The rows of Z fall into several groups, and each row is roughly a mix of its group's hidden directions.
Z, 116 rows:
[[-52  -6  25  38  -1  14  16 -26  45 -10 -17]
 [-45   4 -49  -8 -10  58  11  -8  13   0   2]
 [ 20   6  24  -3  43  28   5  39 -14 -54   9]
 [  0 -43 -25  37 -21 -50 -16  10  15  14  26]
 [ -6 -11  32 -12 -62   5 -25   6 -20 -32  31]
 [ -1   4 -20 -38 -13  17 -24  19  15 -65  25]
 [ 10 -26 -18  -9  25  33  22  50 -30  20 -34]
 [ -8  -9 -44  42  56  12  20   3  22 -16   1]
 [-35 -40  17 -10 -26 -16 -16  -7  39 -28 -40]
 [-35  10 -43   0 -13  46 -15  38 -22   3  27]
 [ -5  32 -30   6 -46  24 -40  29 -12  -7  30]
 [ 22 -59  10 -14 -16  41   1  19  38  -7  18]
 [-14 -44  46  18 -31  -8  25 -22   9 -36 -11]
 [-26  25 -24   2 -17  23  51  48   1 -10 -26]
 [  4 -23 -52  18  10 -19 -19 -53   5  29  14]
 [ 33  36 -15  -6  42   5  21   2 -28  48  19]
 [  9 -15 -11   1  57  -9  23  10 -38   6 -50]
 [ 58 -24  30 -25 -41  15   5 -16  16  19  11]
 [-12  12  36  12 -32 -18  11 -51  39  -5  30]
 [-46   4 -34 -27  -7  47  -7 -38  14 -19   7]
 [ 24   5 -18  35  17 -49  12 -13 -42  26 -27]
 [  5  28  -2   7 -23 -43 -30 -37  40   1  35]
 [ -2  12   9   5 -66 -36 -23  -7  32   9  28]
 [-38 -27  -2  48 -36 -11  35   8  32  -1  -7]
 [  1  22 -42  20  31  36  13   2  49  25  14]
 [  7 -41 -24  12  14  -2  16  46 -16   5 -55]
 [ -5  24  23  56  40 -16  21 -18   2   5 -37]
 [-38 -22 -39   3  45  41  -6 -18  21 -13  12]
 [-10  29  35  34  61 -19 -13  11  -8 -20   9]
 [ 29   8 -22   7  13 -34  16  62 -36   0   9]
 [  1  -4 -55  -6  25  18  26 -17   7 -54  19]
 [-41  20  23   7  30   3 -26 -52  33  14 -10]
 [ 34  18  17 -39 -15  32   6  36 -36 -28  20]
 [ 33 -18  21  11 -14 -19 -65  -1  31  21  13]
 [-41   8   7  34  19  -8  51  14 -26 -24 -30]
 [-64 -33 -11 -17 -19  -9  -5 -21 -31 -24  18]
 [  0  17 -23  45 -61 -20   1  31   1  11  12]
 [  9 -16 -12  21 -34 -69 -29   6   4 -14 -19]
 [-18  -2 -19  35  38  16  57 -11  14  17 -30]
 [ 14   2 -13  50  25 -25  14   0  44  32 -32]
 [ 32   6 -12  32  37 -39   4 -48 -12 -23  14]
 [-50   2  -2  27  32  -1 -21  31  38   5 -32]
 [ 13 -19 -37  11  -8 -53 -18  39   1  24  31]
 [ -1   9  32 -20  27   5 -26  15   8 -69  16]
 [-16   1 -46   2  -9  36  62 -18  -1  16 -12]
 [-21 -24 -10  -9  18  51  18 -55  -3  27  10]
 [-60 -13 -20  22  21 -32 -10 -27  31  20  -9]
 [-11 -27  -2  -8  45  16 -26  38 -32 -17  41]
 [-60 -32   1   0 -29  -8  -7 -49 -16 -11   8]
 [ 27 -26  28  13  -5  49  12   9  -4  56  14]
 [ 22 -24 -22  34  33  -2  37  29 -31   6 -36]
 [ 38  19  -3 -15 -28  32   0  -7  27 -57  22]
 [ 21 -25 -21  26 -13 -14 -15 -14  63  38  -5]
 [ 28  11  34  35 -12  29  30 -36  10   0 -42]
 [ 35  18 -26  35 -44 -26  -8 -17 -11  41   6]
 [-44  24  33 -18 -29  52  -9 -12 -13  21  -6]
 [ -4 -13  22 -55 -45 -25 -36 -25  -1  10  -3]
 [ 10  -6 -19 -49 -20  40  32  37 -21 -25  -6]
 [-19  -2 -24  19 -37  10  -8  57 -39 -12 -24]
 [ 43  21 -14  41   0 -27  24  10 -43  20  24]
 [ 12  -9  27 -15 -63   8   9  13  23  35  33]
 [ -5  -2  44   8  12  21  52 -17 -51 -11  -2]
 [-46  23 -31 -20  12 -17  33 -25 -27 -35 -15]
 [ -9  20 -20   9  44  16  37  19 -33  29 -39]
 [ 20  14   5 -23  29 -15 -46 -27 -33 -36  31]
 [-15  42   4  24   0 -35  38  14 -44  21 -21]
 [ -8  58 -13   2 -19 -27 -10 -19  31  42  23]
 [ 12  23  64 -17 -27 -36 -23  13 -18  -5 -10]
 [-14  14  29  -8 -15  45  -1  17  65  -9  14]
 [ 18  34 -35 -51  34   1  -6   2 -14  33 -24]
 [ 34 -15  24 -21 -21  49  43  33  -5   7  10]
 [-18   1  24  24  34   6 -32 -22  63  -1   6]
 [-17 -37   9  13  46   4 -12  52  34  11 -15]
 [-12 -30  15 -61  -3  21 -33   0  42   1  -6]
 [ 15  -8  12   5   2 -48  -4  56  35 -10 -32]
 [  8 -44 -31 -25  -6  43   0  35 -10  18  36]
 [ 37  12  24 -12 -45  13 -26  22  28  11  43]
 [ 37  18   7 -44 -29  21 -22 -41 -25  23  -2]
 [ -2 -20  34  20 -46  20 -10  10  43 -19  37]
 [ 27  18  -2  26  55 -13  43 -30 -14  20   3]
 [-27 -38  11 -50  -2  17 -39 -18 -18  21  23]
 [ -3 -44  11  13 -32 -39   9  -4  50   5 -31]
 [-12  -5 -22  29 -50 -48 -26  24   0 -16 -24]
 [ -9  29   1 -12 -28 -25  19  -1 -73  14  -1]
 [  4 -12 -37 -67   9  15 -33  18  10   1  24]
 [-63  20  17 -36  -3  39  10 -19   2 -18  -7]
 [-22  19  37 -30  12  58   5  -9   2 -40  -3]
 [-33  -4 -12  -9  28  37  24 -63 -17   0   7]
 [-44  34  -9 -16  17  -6  34 -12 -45   7 -35]
 [ 38  14  13 -14  26   5 -30  52  10 -17  40]
 [-11  46  23  -6  -4  20  -9   1  63  32   0]
 [ 37 -22  20  -8 -21 -38 -36 -22   2 -26  40]
 [-12 -26  -6 -37 -29  38   1  37  20 -33  30]
 [  2  21  -9  62 -23  -9  51  -1  10  23   9]
 [ -6 -36  33 -17 -25   9 -20   8 -42 -52  -1]
 [-43   0   0  16 -10 -41   2   0 -14 -17 -64]
 [-16  14 -11 -51 -54  -7 -25  28 -15 -22   8]
 [ 52 -47  -5  15  17  -5  33  10  32  25  -6]
 [ 30  -9  71  -1 -13 -18 -20  14  -5  33  -5]
 [ -4 -37   1  -6  19  33  30  39 -33   1 -44]
 [-16   1  26  13  -9  67  41  -4  -6 -14  27]
 [ 42  35 -23  21  10 -39  -9   1 -42  14  28]
 [ 24 -21  21  -3  17 -65 -12 -30 -24 -21 -15]
 [-35 -29   3 -37   9  -2  46  18  19   8 -44]
 [  9 -47 -51 -25  15  15  18  36   7 -15  22]
 [ 31   8 -43   6   5 -14  26 -28 -46 -21  35]
 [-15  22  28 -45 -26  59   9   7   7 -22   7]
 [ 16   7 -60  41  19  10  -6  17  24 -31  21]
 [ 42 -42   5 -28  35 -26 -12  12 -37  -2 -21]
 [ -7 -36   0  27  56 -20 -24   6  -5 -42  17]
 [ 40  -1  42 -18 -25 -44  23  15 -34  12  -7]
 [-20 -26  19  -5   7 -28  31  11  -6  56 -42]
 [-24  23 -25  34  36  23  44  -6  25  20 -25]
 [ 15  37 -12  33 -39  38 -38 -17  19   4  22]
 [-35  44   5  27  17 -30  23 -48  12   3 -17]
 [-31  -1 -38 -23  28 -24 -35 -23  28  39  -1]]
Here is one row of each group, with its name. Which group are the others in?
[ 20  18  19   5  31 -49  -1 -44 -41 -15   8] -> P
[-21  20  -7 -47 -10  23  32  10 -55 -16 -14] -> M
[ 61 -17  23  -7  -3 -38 -32  -3  22 -24  17] -> N

[  9 -15 -18  28  49  11  30 -52 -19  12  16] -> N
[  2  29   1  36  -9 -62 -44  11  -5  10 -10] -> N
[ 35  11   2 -29 -48 -17  -9 -26 -43  -1  31] -> N
[-30  17  26  36   2  26 -43   8  39  27 -20] -> N
[ -9  18 -39   2  26  31 -46  -4  22 -39  25] -> P
[-20  53   9  -7 -33   6  27  -8  16  47 -23] -> M
[-23   3 -70  26   0  -5 -39 -10  21   5  10] -> N
[ 16 -14   5  19  34 -29  51  -4 -22  26 -41] -> P
[ 27  33 -27  38  23 -48  13  -5 -29  19  -1] -> P
[-25 -23  45 -25 -25  37  28  16 -33  -4 -19] -> P
[ 27 -20   2 -34 -25  35  -3  42  -2 -36  33] -> M
